Each row has a name. After each piece below comes the name of the row it's from, unless a question asks for something else. Each question is about the rows just above it.

B: [138 123 123  99]
C: [143 118 141  76]
Z: [ 97 100 104 173]
Q: [124 159 123 138]
Y: [115  52 123 109]
R: [141 143  75 118]
W: [163 131 157 161]
H: [128  75 132 165]
E: [123 138 123 100]
P: [139 184 133 118]
[138 123 100 123] is which row reordered?  E
Which row holds these entries in another order? [ 76 118 141 143]  C
Put [143  75 118 141] back in order: which row is it?  R
Which row holds these entries in another order? [132 165 128  75]  H

G: [118 133 130 125 122 124 129 128 128 124 140 124 113 124 115 134 120 124
 144 124 113 131 129 132 136 130 131  98 126 116 127 121 127 103 105 139
 137 131 102 126 145]
V: [118 122 130 128 122 124 129 133 128 124 135 124 123 124 131 134 120 124
 122 124 116 131 124 132 136 130 131 113 126 116 127 121 127 125 125 139
 137 129 120 126 139]
S: [118 122 130 125 122 116 129 128 128 124 140 124 123 124 115 134 120 124
 144 124 106 131 129 132 136 129 131 110 126 116 127 121 127  92 117 139
 137 129 114 126 149]
A: [112 129 130 125 122 124 129 128 128 124 143 124 103 122 111 139 120 124
 144 124 103 131 126 132 158 130 131  65 124 108 127 111 127  84  92 148
 146 135  83 126 153]
J: [130 122 130 125 126 124 129 128 128 124 127 124 144 125 137 126 122 124
 125 126 131 131 129 132 115 130 131 162 126 132 127 134 127 143 151 122
 126 125 155 128 125]
X: [118 132 130 125 122 124 129 127 128 127 140 124 123 124 115 134 120 124
 144 124 119 130 129 131 136 130 131 110 126 118 127 121 127 112 117 139
 133 129 114 126 136]
D: [155 125 129 131 126 130 127 126 143 130 126 132 128 131 137 130 127 126
 126 125 134 125 128 125 122 124 127 124 131 129 124 143 124 151 115 132
 128 122 125 122 162]
T: [139 108 158 103  83 153 111 128 124 146 144 148 130 130  84 125 124 124
 129 135 128  92 111 120 127 122 131 124 130 124 126 132 127 103 126 143
 129 122  65 124 112]
Put [153 126  83 135 146 148  92  84 127 111 127 108 124  65 131 130 158 132
 126 131 103 124 144 124 120 139 111 122 103 124 143 124 128 128 129 124
 122 125 130 129 112] back in order: which row is it?  A
Put [129 124 115 143 124 137 124 127 126 127 162 126 155 129 132 131 128 126
 132 126 131 125 122 130 131 128 128 125 130 125 124 125 122 151 125 122
 127 126 143 130 134] back in order: which row is it?  D
Which row holds these entries in another order? [115 122 122 122 124 124 124 124 125 125 125 125 125 126 126 126 126 126
 127 127 127 128 128 128 129 129 130 130 130 131 131 131 132 132 134 137
 143 144 151 155 162]  J

K: [125 129 150 134  57 156 164 146 165 138 134]
N: [129 127 116 126 169 110 106 116 104 121 125]
L: [129 127 116 126 169 105 106 131 128 124 126]
F: [131 126 124 127 116 105 129 126 168 128 106]
M: [129 127 116 126 169 110 106 131 128 124 126]
U: [129 127 116 126 169 110 106 123 118 123 126]
[123 126 129 127 116 126 169 110 106 123 118] is which row reordered?  U
Put [106 116 104 121 125 129 127 116 126 169 110] back in order: which row is it?  N
[125 121 104 116 106 110 169 126 116 127 129] is which row reordered?  N
Which row holds these entries in another order? [126 129 127 116 126 169 105 106 131 128 124]  L
Put [131 128 124 126 129 127 116 126 169 105 106] back in order: which row is it?  L

zepu: [ 96 120 187 139 103 189 143 187 163 101  95 186 169 141 124  95  84]
sakip: [ 95 162 110  90 207 119 107 104 109 197 145 128  71 191 118 125 149]
vuzef: [ 84 186 124 120 163 187 141 103 143 169 189  95 101 139  95 188  96]
tos: [ 95 162 110  90 207 119 107 114 109 197 145 128  71 191 118 125 149]
Which row holds these entries in another order? [ 84  95  95  96 101 103 120 124 139 141 143 163 169 186 187 188 189]  vuzef
[149 125 118 191  71 128 145 197 109 104 107 119 207  90 110 162  95] is which row reordered?  sakip
[186 169 141 124  95  84  96 120 187 139 103 189 143 187 163 101  95] is which row reordered?  zepu

poveb: [120 130  93 147 186  76]
lelo: [102 149 114 130 140 117]
vasav: [140 149 117 130 103 114]
nur: [ 90 168  72 139 155  82]
lopo: [ 82 155  90  72 139 169]
[ 82 155 139  72 168  90] is which row reordered?  nur
[140 117 102 149 114 130] is which row reordered?  lelo

reret: [ 85  83  91 154 167]
rut: [ 80 105  89 117  98]
Zuze: [143  60 128 126  60]
vum: [ 98 105  79 117  89]
Vik: [ 91 167  84 154  83]
nafiv: [ 89 105  97  79 117]
Which row holds these entries in another order? [ 79  89  98 105 117]  vum
Put [ 83  84  91 154 167] back in order: which row is it?  Vik
Put [117 105  98  80  89] back in order: which row is it?  rut
Which row holds these entries in another order? [167  85  83  91 154]  reret

gor: [146 125  61 157 149  46 119 118 105 142  88]
vub: [167 137  82 172 149  55  87 106 158 150 115]
voru: [153 106  67 163 159  51  82  86 167 129 119]
Moz: [142 125 146  46 119 150 105 118 157  61  88]
Pas: [ 86 129  67 119 167 106  82 154 163 159  51]
Pizog: [148 133  81 181 133  63  96 106 187 135 129]
Which row holds these entries in another order? [ 51  67  82  86 106 119 129 153 159 163 167]  voru
Which row holds these entries in another order? [ 88 142 125 146  46 119 150 105 118 157  61]  Moz
[ 96 133 106  63 129 135  81 181 187 148 133] is which row reordered?  Pizog
[ 46 119 118 105 142  88 146 125  61 157 149] is which row reordered?  gor
Put [ 51  67  82  86 106 119 129 154 159 163 167] back in order: which row is it?  Pas

Letat: [ 78 147 186  88]
pap: [148  88  77 185]
sifep: [148 186  77  88]
Which row holds these entries in another order? [186  77  88 148]  sifep
Which row holds these entries in another order? [ 88  77 186 148]  sifep
Put [ 88  78 147 186] back in order: which row is it?  Letat
[ 77  88 148 185] is which row reordered?  pap
[ 88 186 147  78] is which row reordered?  Letat
Which row holds these entries in another order? [ 88 148 186  77]  sifep

reko: [150 199 154  95]
fefu: [140  95 143  97]
Noti: [ 92  81  86 195]
Zuron: [140 144  97  95]
Lumu: [ 96 154 150 199]
kolap: [ 70  62 115  74]
Lef: [ 86  81  92 194]
Which row holds these entries in another order? [ 92  86 195  81]  Noti
[ 74 115  62  70] is which row reordered?  kolap
Put [ 95  97 140 143] back in order: which row is it?  fefu
Which row holds these entries in another order? [199 150 154  96]  Lumu
[ 74  70  62 115] is which row reordered?  kolap
[195  86  81  92] is which row reordered?  Noti
Put [ 97 144  95 140] back in order: which row is it?  Zuron

Pamom: [115 126 135 115 127 115 112 145 168 147 169 116 120 139 103 121 123  69
 152 147  68 106 117 133 104 157 106 131]
bam: [173 129 102 144 111 173 117 132 168 130 169 131 189 168 175 111 132 150
 139 123 175 178 130 145 126 113 134 121]
Nupo: [149 129 100 140 110 149 116 117 168 140 163 130 185 139 179 111 136 149
 144 114 177 192 121 140 149 113 130 162]
Kon: [105 133 169 115 103 117 135 168 127 152 106 121 112 157 147 106 131 123
 120  69 145 115 116 126 147 139 115  68]
gat: [173 129 102 144 111 173 117 132 168 130 169 131 189 168 175 111 132 150
 139 123 175 178 130 145 126 113 134 161]
pila: [129 139 192 116 185 162 100 113 140 169 130 179 111 110 136 140 140 177
 144 163 130 149 149 121 149 149 117 114]
las: [117 169 144 130 126 173 175 175 173 145 189 168 123 111 113 130 150 129
 103 132 178 121 134 168 131 132 139 111]
[111 139 132 131 168 134 121 178 132 103 129 150 130 113 111 123 168 189
 145 173 175 175 173 126 130 144 169 117] is which row reordered?  las
[133 139 106 147  68 106 135  69 157 116 103 131 145 127 115 115 117 104
 120 112 115 152 168 123 147 126 169 121] is which row reordered?  Pamom
Which row holds these entries in another order? [131 106 157 104 133 117 106  68 147 152  69 123 121 103 139 120 116 169
 147 168 145 112 115 127 115 135 126 115]  Pamom
[121 173 129 102 144 111 173 117 132 168 130 169 131 189 168 175 111 132
 150 139 123 175 178 130 145 126 113 134] is which row reordered?  bam
Which row holds these entries in another order? [162 130 113 149 140 121 192 177 114 144 149 136 111 179 139 185 130 163
 140 168 117 116 149 110 140 100 129 149]  Nupo
Which row holds these entries in another order? [131 115 126 135 115 127 115 112 145 168 147 169 116 120 139 103 121 123
  69 152 147  68 106 117 133 104 157 106]  Pamom

